Rotation paths and how fast each direction turns (degrees each step)
Each turn is a multiple of 5 degrees from 10 to 175, or 0.
Each row of a path follows its step; steps can be skipped.
Path 1:
step 0: [-26  -1 -36   6   8 -10   7  -5   8 -40   2  -1  -6  27  30 -13 -16  21
  14 -13 -48  24  36 -29 -34  -3  -5 -21  38 -12   1  24   3  19  14  11
 -24  10  15  -1 -37  47   8 -15 -24  -3 -22   0   5  20 -14  40 -19  16
 -16  10   3   7 -56   7 -26   2 -59  18]
step 1: [-18 -20 -17  15  11   2  31 -19 -11  -1  48 -18 -23  19  28   9 -18  30
  15  -3 -53  42 -19  17  27   2 -19  18 -42 -17 -30   6  34 -15  -8 -61
 -17 -23  16   8   3  23   1   9  12  14   1 -44  -3  -8  35  -1  -7  -3
  -5 -19 -28 -23 -24 -32 -13  12 -15 -21]
step 2: [ -7 -14   2   2  18  14   8  -5 -20  40 -15  -6  23 -18 -17  18  19 -10
  15 -34 -33 -10 -36 -20  37  28 -38  -9 -24  -5 -14  16  -3  -9   5 -39
 -39  35  27  -1  57  -8   3  11 -19   6 -28  -9 -18 -42 -32  -7  16  -6
  30  -8   1 -13  30   1  62   1  -6   0]
step 3: [-26  22 -31  20 -22  19 -59  15   4 -16  -7  32   7 -57   4  15  37   3
  22   8  25  -9 -10 -22   1   4  28  -1 -22  13 -14  49 -32  -7  -2   3
  -5  26  -3   9  39 -42 -25 -16  17   6  -8  21  28 -35  -8 -32  39  31
 -18 -20   5 -15 -13   9  -2 -14  19   0]
step 4: [ 17  15  15 -16  31  -6 -45  37 -13 -31  18   9  28 -40   0   8  40  29
  38   7 -10 -11  16  25 -32 -12  -6 -54  10   1  -6  31  -9   7   8  20
  52 -24  18 -11 -30 -16  -1 -24 -14   8 -24  -4  20  26 -26  23 -14 -23
  -6  -1  10 -13  -9  13 -49  25  16   3]
step 5: [ 11  35  49  12 -10  15  31  17 -27 -14  25  10 -31  42   3  -8  15  11
   5   1 -10  25  17  -9  11  27 -41   5 -12   9 -22  12  23 -16  16  -2
  24 -44  39  27 -17 -20 -30 -23   4 -24  11  12   2  60   1 -20 -44 -10
 -12  46   5  20 -30  -5 -12  -3 -14   0]
step 6: [ 14 -13  -2  22  14  11  35 -22 -19  20 -15 -19   1  43 -13  -3  22 -21
 -19 -34 -18  11 -25  10  -8  42 -60   4  -3  33   3 -18  -9 -18 -34   6
  -5 -12   5   5  -9  23  26 -39   7  -7  14  22 -30 -45  12  -1  11  33
 -36  54  17 -35   6 -18  -6   9 -28  -2]
step 7: [ 16  27 -28  37  -1 -25  -3 -15  -8   2  -7 -30  -8 -17 -43 -16 -25  17
   0  32 -33 -41  11  10  16 -27   7  39  11  -1 -22   7 -11  12 -21 -24
 -29  52 -28  18  32 -16  37 -57  -7  -5  44 -12   3 -26 -16 -10  20  24
  -4  18  17 -34  -1 -18   8  -3   8 -12]
step 8: [  9   2 -30  11  37   7  27   8 -13 -30  -3  15  -8 -30 -34 -10 -32  35
  27   6  -1  11  10  -6 -40 -43  12 -49  -3 -10  27 -13 -24   0  -1   7
   4  45 -19  10  -5 -36 -28  16 -36 -19 -26 -36 -37   9  -6 -35  14   7
  19 -30  21 -38 -17   3  12   8  29  -5]
step 9: [-17 -20  19  -8  34  -4  29  23  22 -49  22  11 -37 -24  16   0  35  16
  17  19  16 -12   2  18 -40  21   5  -1 -20  24   0 -25  15   7  43  -3
  37 -18   3   1  48   8 -28   3   1 -56   1 -20  11  -7  14 -31 -15 -21
  24 -29  -2  17  -4  39  -3  -4 -33 -25]
[ 11  -1   6   4   1  -2  -3   1   6   4  -5  11   4   1   6  -4   3 -11
  -1   4  -4  -3   1 -12  -8  -3  -2  -4  -6  -3  -7  -3  -3  -9   9  10
  11 -11  -3  -7   6 -11  -2  -7  13   0  -4   4   0   6  -6   7  -6   5
  -1  -9  -3   7   7  -1  -8   0  -1   0] | 60
[ 11   4 -13  11   6   1   1 -11  -8   7  -2   7  -1   9  -9   2   3  -3
   1   1  -2  -3   4   8   2   4   4  10  -4 -15  -8 -10  -9 -10  -1   0
  -8   3   9  -2   3   4  -7   6  -1  -2  -1  -5   7  -5  -2   7   3  -1
   3   0  -4  -8   2   4  -3  -5   4   7] | 70
[ -1  -3   1   3   2   1 -12  -1   4   5  -3   0  -1  -7  -2  -3   3   4
 -15   5  14   1   8  -9   0  12   2  -5   0  -5   7  -6   6   2   5   5
  -8   1   2   3  10  -1   7  -5 -11   9   4   3   2  -1  -6   7   7   3
  -6   3  -3 -11  -1 -12  -5  -6  -7  -7] | 95
[ -2  -6   4  -6   1   0  -4  -9  12  -4   3   1  -6  -4   1  -1   8   8
   1  -7   8  10 -10   3  -2  -1  13   3  -5   1   1   0  -8  -7  11 -11
   5  13   3   5   5  -4   4  -7  -5  -6  -8   2  -3   6  -5   2  -3   3
   1  -1  -3  -2  13   5   2   4  12   4] | 60
[ -1  -8 -12   3   7  10   3   5   4  -6   0  -2  11   7   0   2  -3   0
   6  -2   6   7  -4 -12  -5   6   5   9 -10   0   1  -4   6   6  -4  12
  11   5   8   7  -5  13  -4  -5   5   0   4  10   6  -2  -9  -5   3   8
   3  -3   3   2  -3   2   7   0   1  -4] | 125
